One vector is turned by the same rotation once a step. Each row is the vector after some number of steps, and that number follows the row.
The counts run from 0 to 262.
[153 149 142 120 156  80 157  90 121 120 163 154  89 157 171  99 155  86
 106 144 135 152 122 109 108  77 122 148  95 130 146 164 130 131  85 118
 149 102 172 146 113 149 136  95 126 124 148  94 172 155 126  90 122 148
 101 118]
209
[114 104 144 113 164 133 134  82 102 117 144 165 127 143 131  98 124 155
  93 181 161 169 141 119 135 132 139 166 130 131 183 105 179 134  91  85
 163 129 129 155  82 156 141 196 110 149 107 130 172  97 144 105 138 130
 154 106]
200
[137 142  83 119 106 114 155 116 161 135 140 125 122 145 136 114 199  63
 143 102 134 123 151 123  93  77 133 113  69 113 153 184 135 187  94 138
 120 151 137 116 130 149 121 111  98 141 149 124 127 147 183 124 165  97
 116 128]
154
[134 126 141 139 106 103 103 181 123 141 129  63 147  62  95 125 108 124
 136 122 125 122  84 165 112 131 129 152 146 159 152 154  92 157 127 133
 122  91 167 118 165 139 102  88 152  91 158 164 109 160 166 146 100 134
 155 141]
247
[108 154 136 128 158  91  91 124 112 113 104 137 106 111  64 125 166 138
  93 100 143 120  92 129 128 111 103  93 163 123 118 142 158 157 102 173
 128 142 129 134 151 133 128  87 163  88 131 107  98 201 145  80 104  98
 133 136]
260
[170 150 163 119 121 111 101 101 113 113  96 176  83 116 134 107 113 120
  88 128 140 152  97 154 148 140 122 142 148 163 131 153 106 158 130 154
 174 121 124 145 160 149 100 104 129 100 185 139 125 146 160  73  96 129
 100 144]
32
[140 146 144 143 135  49 142 141 145 118 108 119 147 104  87  77 113 133
 109 102 146 151  99 149 152  72 190  76 125 121 130 133 154 151 156 152
 103 132  86 126 108  94 136 139  95 144 116 141 102 128 102 164 137 132
 151  85]
175
[156 118 180 146 140 161 102 123 128 120  84 139 150 104 124 140  97 174
 126 133 102 119 122 124 155 136 164 135 174 153 124 119 149 105 142 147
 115 129 115 118 163 106 125 184 143 105 146 162  83  53 118 168  95 137
 158 152]
106
[120 112 162 113 161 184 110  82 119 112 156 153 122 104 130  97 211 134
 128 137 123  88 153  95 134 106 122 106 158 148 144 106 165 148 115 157
 161 144 142 138 121 154 108 155 157 134 150  90 147 124 186 107 103 113
 138 101]
114
[149 139 125 150 116  73 146 174 104 136 128 120 173 115  81  80 113 135
 110 167 107 114  86 127 156  86 186  99 112 149 146 126 139 131 118 146
  99 121  67 120 136 108 137 162  78 153 126 151 111 145  98 175 143 101
 149 105]
176
[120 139 100 103  95 151 104 135 136 159 123  89 187 139 110 114 153 174
 161  99 115 117 123 134  77 125 164 116 146  95  92 161 127 152 131 140
 157 138 159 145 129 124 110  98  77 125 119 144  87 113 165 139 163  98
 137 157]
151
[126 122 146 130 131  81 141 145 120 114  98 102 182  94 104 118 116 126
 131 142 146  47 113 139 118  55 157 108 103 127 113 135 136 170 157 131
  82  73 155 145 136 107 135 127 119 136 102 147 102  87 125 161 105 110
 131 134]
171
[120 167 106 173 137 142 136 158 115 148 140  84 123 129 126 110 107  94
 152 149 164  42 144 121 135 106 118 134 109 158 124 137 150 141 123 107
 161  75 173 147 127 134  89  94 104 104 141 137  99 178 127 153 104 170
 110  98]
6
[141 143 142  80 159 109 120 147 103 129 168 113 171 109 144  74 137 169
  84 114 147 133  91 116 123 120 129 138 174 128  91 164 136 132 123 131
 168 110 168 174 137 124 118  64 104 123 108  98 129 124 149 107 136 130
 127 107]
206
[147 125 122 143 112 103 127  66 159 130  91 105 111 126 119 145 137  97
 154 131 136 154 151 162  95  68 173 127 106 111 180 119 140 191 138 108
 130 135 138 108 120 116 123 166 119 167 122 151 130  84 136 116 130 130
 148 161]
159
[145 100 126 145  88 130 125 135 158 138 125  67 178 108 165  81 144  82
 161 109  99 111 129 125 122  94 190 112 108 157 161 151 159 160 130 130
 102 108 184 118 120 135  73 123 116 150 155 121 104 107 143 184 137 128
 129 132]
156
[110  63 134  70 145 145 121 159 150 115 144 156 153 138 164 105 155 176
 102 145 122  98 161  87 154  97 114 142 124 126 107 165 139 136 139 121
 103 131 137 130 158 124 167 122 122 128  63  96 134  78 134 135 132 120
 144 106]
130
[139 140 154 130 122 106 142 100 146  83 108 166  91 179 174  74  71 125
  91 139 125 127 134 108 163 158 128 156 117 174 124 135 159 119 121 144
 144 107 142 149  78 144 167 138 103 161 158 132 117  82 112 156 106 167
 107  96]
198
[151 154 123 148 151  78 154 132 135 141  87 155 117 112  92 109 124  81
  75 135 148 178  90 142 162  74 168 119 125 121 165 150 151 143 122 108
 128 135  64 134 110 115 111 159  95 120 133 141  91 164  89  99 134 122
 134 127]
13
[133 151 120 128 149 131 142 150 117 123 150 155 136  96  88 134 212 102
  90 118 122  78 114 108 149  85 100  94 118 137 122 168 139 150 104 174
 104 167  76 116 159 133 118 149 147 109 149 137 102 184 143 125 128  92
 135 120]
99
[131 122 165 151 154 130 150  62 128  99 111 158 101  89 118 173 177 112
 109 138  98 137 130 138 137  81 139  98 115 132 169 118 152 131 107 131
  84 136 119 120 123 120 151 211 143 101 160 154 140 101 137 140 107 116
 169 160]
104
[132 129 131 125 139 153  96  84 124 129  94 181 121 128  87 124 173 165
  81 124 106 171 103 135 166 145 128 109 185 120 100 144 128 145 116 178
 148 184  74 129 129 141 147 184 146 139 124 148 100 118 142  95 130  91
 147 130]
109
[147 155 132 156  98  73  97 155 148 122 104  92  96  77 113 141  90 112
 106 109 127  94 116 158 128 134 130 141 127 164 118 158  81 158 146 146
 103  87 155 105 162 125 134  82 150 115 176 169  86 148 147 149  74 135
 100 136]
248
[104 114 169 117 127 139 156 159 160 112 159 129 116 146 142 121 174 184
 144 120 143 148 184  95 120  75 145 108 123 103 129 136 193 102 128 114
 136 164 122  98 128 115 143 122 107 114  94  99 151 127  88 142 169 131
 128  62]
134
[ 99 106 119 149 112 136 126 146 172 135  87 121 100 152 113 132  94 100
 110  94 195 110 163 152 128 141  72 171 110 117 157 168 154 165 134  87
 118 131 128 123 114 176 162  98 129 139 113 146  67 131 156 134 131 119
 110  99]
239
[142 131 161 109 113 122  93  87 133 115 173 124  85  99 152  87 175 169
 113 124  98 213 177 119 143 129 170 113 159 129 113 114 125 126 136 161
 177 154 150 108 113 111 134 144 138 123 148 118 182 131 146 137 140 147
 149  80]
124
[114 101 129 182 114  96 103 164 132 127 100 107  94 139 107 119  75 125
  98 164 111  99 143 132 167 141 117 142 114 152 157 103 142 118 125 114
  88  93 121  99 105 156 157 147 168 158 146 142 102 127  91 151  91 154
 106  94]
253
[118 102  79 107 113 151  85 185 157 148  91 110 177  97 125 120 122 119
  88 112 110  66 164 124 145 160  94 161 135 136 132 152 114 167 122  93
 101 127 158 127 119 114 120 122 172 127  96 128  82  84 152 136  99 140
 114 149]
75
[157 132 113 138 119  70 169 169 152 155 125 111 113 104 115 108 130 115
  81  88 157 180 158 125 110 147 136 130 120 140 159 151 155 108 134  94
 144 158  88 100 105 118 107 113  76 119 146 136  84 156  93 132 155 142
 126 117]
230
[168 167 158 141 105  88 122 103  82 126 120 161  94 102 114 134 107 154
  90 143 119 129  82 153  95 159 121 161 138 145 107 146  73 131 109 139
 148 109 139 144 139 141 130 106 123 108 211 184 130 134 153 102  99 105
 106 169]
31
[ 96 103 105 109 138 127 102 122 132 142 158 125 133 116 103 112 198 133
  87 118  88 133 167  93 113 155 103 119 129  98 144 104 165 122  84 110
 140 151 173 143  96 130  89  97 124  87 136  79 130 167 130  80 125 132
 119 161]
59
[101 102 187 102 156 190 135 107 110  88 162 138 155  76 145 122 192 155
 130 138 121  85 133 115 133 109 116 135 152 144 130 134 166 137 112 147
 120 111 174 142 135 142 113 150 154 102 141 125 149  99 192 163 107 116
 151  99]
115
[112 139 121 155 148 166 108 146 110 164 135 123 178  93  47 160 160 165
 108 159 111  83 116 126 136  92 127 116 166 103 124 109 143 138 116 109
 124 139  95 122 160 111 141 174 148 107  86 158 115 145 124 111 126  89
 144 137]
95
[137 101 156 121 111  95 110 126 108 117 118 158 113 107 148 106 119 124
  31 169  75 142 101 122 163 161 106 166 112 161 129 147  97 128 106 135
 101  88 141 162  89 174 159 127 129 132 160 139 119 107 133 134 104 114
 120 118]
35
[ 96  75 133 136 128 103  95 136 125 123 115 100 120 101 104 117 121  86
  76 134 117 188  94 157 170 124 121 142 119 143 174 154 112 162 106 137
  92  99 137 119 124 157 153 141 166 134 127 138 100 158 156 140 112 132
 170 114]
251
[111  75 168  97 149  88 142 139 136 106 168 134 112  92 146 142 153 118
  84 164 106 160 142 110 138 106 142 164  90 134 183 107 146 120  90  90
  82 122 156 125 126 121 136 122 135  86 142 100 188 123 107 115 120 140
 136 141]
49
[ 94 149 140 192 142 152 128 106 155 133  95 115  73 109  70 161 122 152
 125 123 137 104 184 127 152  93 106 108 156 108 118 103 153 141 147 131
 127 135 116 101  96 116 170 163 161 112  97 153  97 124 100 154 101 163
 153  96]
93
[115 108 118 111 160  93 124 129 110 116 138 131 127  91  99  85 117 128
 103 166 137  78 155 127 167 141 134  79 104 162 134  84 123 176 140 156
 140 139 106 138 122  97 113 166  83 108 128 163 142 124 134 144 101 144
 166 117]
180
[123 104 142 108 107 137 145 192 180 124 102 109 185 115 128 168 132 143
 128  82 123 178 105 140 104 130 127 182 142 117 157 171 148 104  91  94
  79 143 158 124 124 106 119  96 137  91 123 128 101 101 130 153 142 134
 150 155]
65
[146 173 111 190  87 136 130 136 121 179 140  96 141 112  91 163 152 129
 142 134  82 124 133 138  91  78 155 158 146  95 133 135 145  89  83  89
 107 102 149 101  96 132 152 131 167 158 125 154 123 145  99 153 129 123
  98 127]
81
[ 85  88 132 116 134 161 111 157 128 131 157 101 166 106 128 130 149 142
 129 127 100 104 156  85 108 166 111 145 132 134 146 113 160 106  87  97
 133 144 189 154 126 129  75  97 126  68 135  84 126 149 145 115 125 154
 121 150]
60
[101 130 124 134 164 153 147 100 123 110  85 187  94 165 116 134 116 106
  92 145 173  91 115 141 151 126  70 152 105 132 129 164 138 165 119 133
 133 106 102 168 125 165 142 147 116  86 141 147  83 144 163  91 109 113
 113 148]
22
[ 80 137 121 200 140 192 103 109 141 149  91 105 102 139 104 174 113 141
 156 145 121 106 152 122 175  97 113 138 135 128 152 120 154 125 127 138
 120 102 131 106 119 134 161 184 171 102 123 143 104 154 119 156 110 177
 147 107]
92
[107 120 159 135 111 155  98 101 156 120 128 152 132 211 175 123 132 172
 136 146  99 146 109  90 110  68 145 151 140  96  89 168 152  94 112 141
 130 105 160 131 136 144 177 117 120 139  99  77 122 104 107 115 150 125
 105 118]
132
[117 148 166 172 134 160 119 115 132 121 124 121 154 110 129 138 156 107
 138 110  64 100  76 106 161 114 148  99 142 155 109 163 149 105 115 186
  81  96 148 126 131 132 111 135 147  87 180 127  84 157 137 169 114 127
 140 147]
101
